0: ndarray[546 597 374 350 554 546 642 450 508 575 495 436]
1: ndarray[443 479 549 508 521 424 530 469 410 601 478 457]
2: ndarray[432 469 525 519 484 450 537 442 367 619 475 433]
3: ndarray[571 580 380 375 524 618 592 497 622 472 467 483]
4: ndarray[531 568 394 373 555 548 624 452 509 562 491 441]
5: ndarray[489 532 422 402 546 518 605 453 518 572 460 444]
6: ndarray[672 560 278 369 525 745 520 502 692 396 442 481]
7: ndarray[521 592 379 359 567 530 631 447 493 567 513 422]
8: ndarray[431 455 575 531 506 453 498 484 446 561 477 484]
9: ndarray[539 571 384 361 552 513 646 433 489 564 495 411]
10: ndarray[549 577 382 352 546 527 668 435 493 562 524 411]
11: ndarray[371 376 711 687 444 406 326 572 434 504 467 591]
12: ndarray[555 567 395 375 544 593 608 485 575 509 489 476]
13: ndarray[391 403 637 644 458 480 369 554 475 473 435 573]
14: ndarray[276 326 781 825 348 227 350 497 217 591 544 507]
15: ndarray[335 356 757 760 407 369 256 578 391 482 483 631]
16: ndarray[830 593 122 388 536 847 445 553 872 189 469 502]
17: ndarray[435 470 500 497 513 498 520 464 449 572 429 474]
18: ndarray[555 588 377 347 572 520 633 435 509 552 484 427]
19: ndarray[420 471 545 519 489 405 543 437 369 592 485 441]
20: ndarray[702 498 355 510 521 814 274 648 889 173 397 647]
21: ndarray[482 532 458 423 535 470 608 418 416 603 504 409]
22: ndarray[486 531 473 438 563 542 562 489 533 533 477 475]
23: ndarray[611 547 364 364 508 561 672 411 467 536 535 409]
24: ndarray[569 540 404 394 547 650 576 499 589 472 479 526]
25: ndarray[677 549 303 378 533 728 544 493 669 392 438 503]
26: ndarray[467 526 470 435 533 482 580 462 481 580 465 453]
27: ndarray[442 475 534 490 516 474 517 472 500 565 430 493]
28: ndarray[267 347 999 959 296 000 223 596 088 540 862 638]
29: ndarray[465 517 475 445 537 500 566 472 487 576 465 466]
30: ndarray[561 573 380 352 543 560 635 432 526 530 503 448]
31: ndarray[431 454 541 541 510 509 461 508 506 537 429 521]
32: ndarray[575 495 445 509 545 711 372 616 781 296 388 635]
33: ndarray[310 356 863 805 384 237 246 589 269 528 592 609]
34: ndarray[423 440 572 561 509 476 440 526 463 540 433 535]
35: ndarray[436 474 523 494 501 500 532 470 443 587 435 469]
36: ndarray[829 549 225 516 486 801 271 620 928 067 510 572]
37: ndarray[524 541 400 390 542 544 615 449 488 555 466 439]
38: ndarray[615 552 353 368 540 630 587 489 622 480 462 464]
39: ndarray[562 575 345 370 537 631 582 494 587 495 465 462]
40: ndarray[408 467 576 528 504 423 503 487 397 604 498 469]
41: ndarray[571 586 363 350 546 571 646 450 523 548 511 427]
42: ndarray[545 560 399 371 558 479 680 417 446 600 531 402]
43: ndarray[442 517 533 487 509 439 540 469 428 609 518 456]
44: ndarray[197 363 999 999 219 000 265 518 000 593 999 523]
45: ndarray[547 580 370 357 574 564 632 461 526 526 497 439]
46: ndarray[270 364 999 895 308 000 280 550 092 599 794 574]
47: ndarray[330 361 741 733 403 360 333 527 345 543 496 561]
48: ndarray[551 582 384 357 564 521 631 452 525 553 515 432]
49: ndarray[258 328 947 854 324 109 282 543 163 561 667 574]
50: ndarray[688 533 308 466 554 777 368 614 841 237 375 586]
51: ndarray[437 457 525 517 484 461 496 468 433 571 460 475]
52: ndarray[491 552 413 396 541 477 625 446 480 592 484 422]
53: ndarray[501 551 425 384 553 506 610 459 536 572 481 433]
54: ndarray[508 566 392 379 556 507 648 445 511 580 489 428]

ndarray[665 528 319 419 541 759 398 590 807 285 384 570] >> 50 32
ndarray[540 565 395 389 543 580 612 467 542 514 497 464] >> 12 45
ndarray[492 532 435 419 517 497 604 457 501 554 445 437] >> 5 26
ndarray[460 499 483 465 514 514 545 474 495 564 449 461] >> 29 26
ndarray[410 426 602 584 472 433 426 495 425 553 431 515] >> 34 8
ndarray[529 570 398 374 556 507 652 422 462 571 501 411] >> 9 10
ndarray[581 534 385 406 539 665 518 523 625 433 433 537] >> 24 3
ndarray[582 424 589 624 495 686 225 693 801 219 419 723] >> 32 20
ndarray[399 429 579 611 406 323 560 402 285 592 545 414] >> 19 2
ndarray[354 364 706 689 423 388 383 509 347 573 458 533] >> 47 11
ndarray[640 564 316 352 535 651 612 462 593 477 488 451] >> 38 39
ndarray[709 452 479 610 466 754 159 695 886 097 441 732] >> 20 36
ndarray[566 555 393 387 509 504 689 396 425 601 541 386] >> 42 10
ndarray[493 567 432 400 546 515 640 447 462 601 508 426] >> 52 54
ndarray[684 555 247 391 548 827 419 583 821 271 366 554] >> 50 16
ndarray[578 567 378 356 547 604 622 471 558 524 479 458] >> 12 45
ndarray[550 566 365 354 553 594 610 463 574 513 478 461] >> 12 39
ndarray[576 481 493 479 517 664 428 584 702 370 439 609] >> 32 24
ndarray[567 545 396 373 541 582 599 453 561 524 470 470] >> 12 30
ndarray[537 558 397 395 552 605 578 499 580 499 485 485] >> 12 24
ndarray[315 369 713 738 373 252 450 447 226 624 559 440] >> 14 47
ndarray[398 416 627 611 479 488 393 536 489 506 419 553] >> 13 34
ndarray[577 593 373 346 551 590 664 441 528 567 511 427] >> 41 0
ndarray[563 531 384 385 536 596 588 451 559 515 468 465] >> 12 39
ndarray[174 404 999 999 114 000 517 304 000 688 999 264] >> 44 46
ndarray[441 456 620 596 479 501 360 574 509 455 479 593] >> 13 34
ndarray[473 523 479 452 491 471 606 419 381 608 493 414] >> 21 26
ndarray[494 526 485 474 548 536 506 554 571 447 485 553] >> 22 31
ndarray[537 578 382 355 574 571 619 460 533 530 497 450] >> 45 30
ndarray[394 417 696 648 467 407 339 593 448 498 507 590] >> 11 13
ndarray[488 524 452 429 552 555 551 483 531 530 438 472] >> 22 29
ndarray[326 374 855 824 375 242 229 618 304 482 621 643] >> 33 15
ndarray[491 547 424 398 539 474 632 434 458 611 509 418] >> 52 21
ndarray[551 569 403 379 552 591 599 491 595 497 481 491] >> 12 3
ndarray[506 453 576 583 498 636 333 620 625 349 463 656] >> 32 13
ndarray[566 532 414 399 481 478 690 393 407 585 533 394] >> 42 23
ndarray[625 554 312 369 549 669 569 493 634 470 448 492] >> 38 39
ndarray[496 500 560 506 542 530 471 558 573 482 495 570] >> 31 34
ndarray[474 522 458 437 523 504 593 444 454 579 463 441] >> 26 29
ndarray[268 326 833 836 362 206 359 516 171 603 562 513] >> 14 49
ndarray[511 576 406 385 556 577 611 479 551 508 478 468] >> 12 45
ndarray[199 377 980 992 210 000 360 425 000 649 964 401] >> 44 46
ndarray[440 478 575 529 526 531 446 515 510 502 452 547] >> 31 34
ndarray[460 510 496 452 510 499 553 475 487 564 463 471] >> 29 26
ndarray[555 560 407 381 536 562 623 474 573 505 483 482] >> 12 30
ndarray[633 527 313 422 558 790 418 579 802 321 361 561] >> 50 32
ndarray[814 544 257 502 497 806 281 620 899 094 473 595] >> 36 20
ndarray[262 331 955 890 326 085 246 578 155 548 675 569] >> 49 46
ndarray[329 348 781 785 401 311 256 595 354 487 506 607] >> 15 47
ndarray[697 505 363 524 529 793 284 629 891 159 402 646] >> 20 50
ndarray[304 352 921 840 363 209 236 613 273 513 651 631] >> 33 49
ndarray[475 524 456 436 519 499 606 451 479 567 468 451] >> 26 29
ndarray[999 574 199 519 411 763 347 560 849 020 707 511] >> 36 16
ndarray[567 416 641 678 467 614 163 736 787 186 458 772] >> 32 20
ndarray[561 463 527 568 515 653 297 636 765 276 413 666] >> 32 20
ndarray[638 551 330 369 534 702 560 500 661 436 442 503] >> 25 6
ndarray[494 544 439 403 552 488 622 458 489 581 491 430] >> 52 53
ndarray[492 547 438 396 539 499 620 435 488 599 495 432] >> 52 5
ndarray[433 464 547 524 519 497 451 521 494 518 442 525] >> 31 34
ndarray[410 446 529 642 355 210 674 318 192 576 659 303] >> 19 2
ndarray[699 549 244 410 556 810 409 590 864 266 364 560] >> 50 16
ndarray[539 532 421 400 507 546 630 424 495 556 488 428] >> 37 4
ndarray[643 569 345 366 522 652 603 461 593 456 485 473] >> 38 3
ndarray[646 468 427 504 520 733 327 629 771 264 390 630] >> 32 50
ndarray[173 371 999 999 156 000 264 511 000 608 999 517] >> 44 28
ndarray[522 469 508 527 505 626 382 615 690 368 443 634] >> 32 31
ndarray[487 551 444 413 534 491 606 443 478 585 509 442] >> 52 26
ndarray[668 457 467 613 496 709 175 691 857 127 432 711] >> 20 32
ndarray[566 560 386 375 552 582 599 483 579 501 489 487] >> 12 3
ndarray[375 443 835 747 404 189 345 567 290 478 761 610] >> 33 49
ndarray[390 415 669 627 475 460 362 557 452 512 470 567] >> 13 11
ndarray[338 352 751 706 424 374 361 523 341 551 458 550] >> 47 11
ndarray[395 420 663 644 462 433 351 564 479 480 448 580] >> 13 11
ndarray[572 573 323 371 548 622 600 475 586 475 470 455] >> 39 38
ndarray[504 566 429 393 544 514 598 456 533 557 481 449] >> 53 5
ndarray[558 563 370 369 526 483 703 404 423 572 535 387] >> 42 10
ndarray[617 553 352 363 549 605 609 480 595 482 478 465] >> 38 39
ndarray[502 532 438 433 548 567 558 505 550 528 455 499] >> 22 5
ndarray[572 568 357 367 549 630 599 488 584 500 480 473] >> 39 12
ndarray[472 529 502 478 530 499 506 540 575 483 501 537] >> 22 31
ndarray[497 553 430 400 517 444 643 422 412 626 523 405] >> 21 42
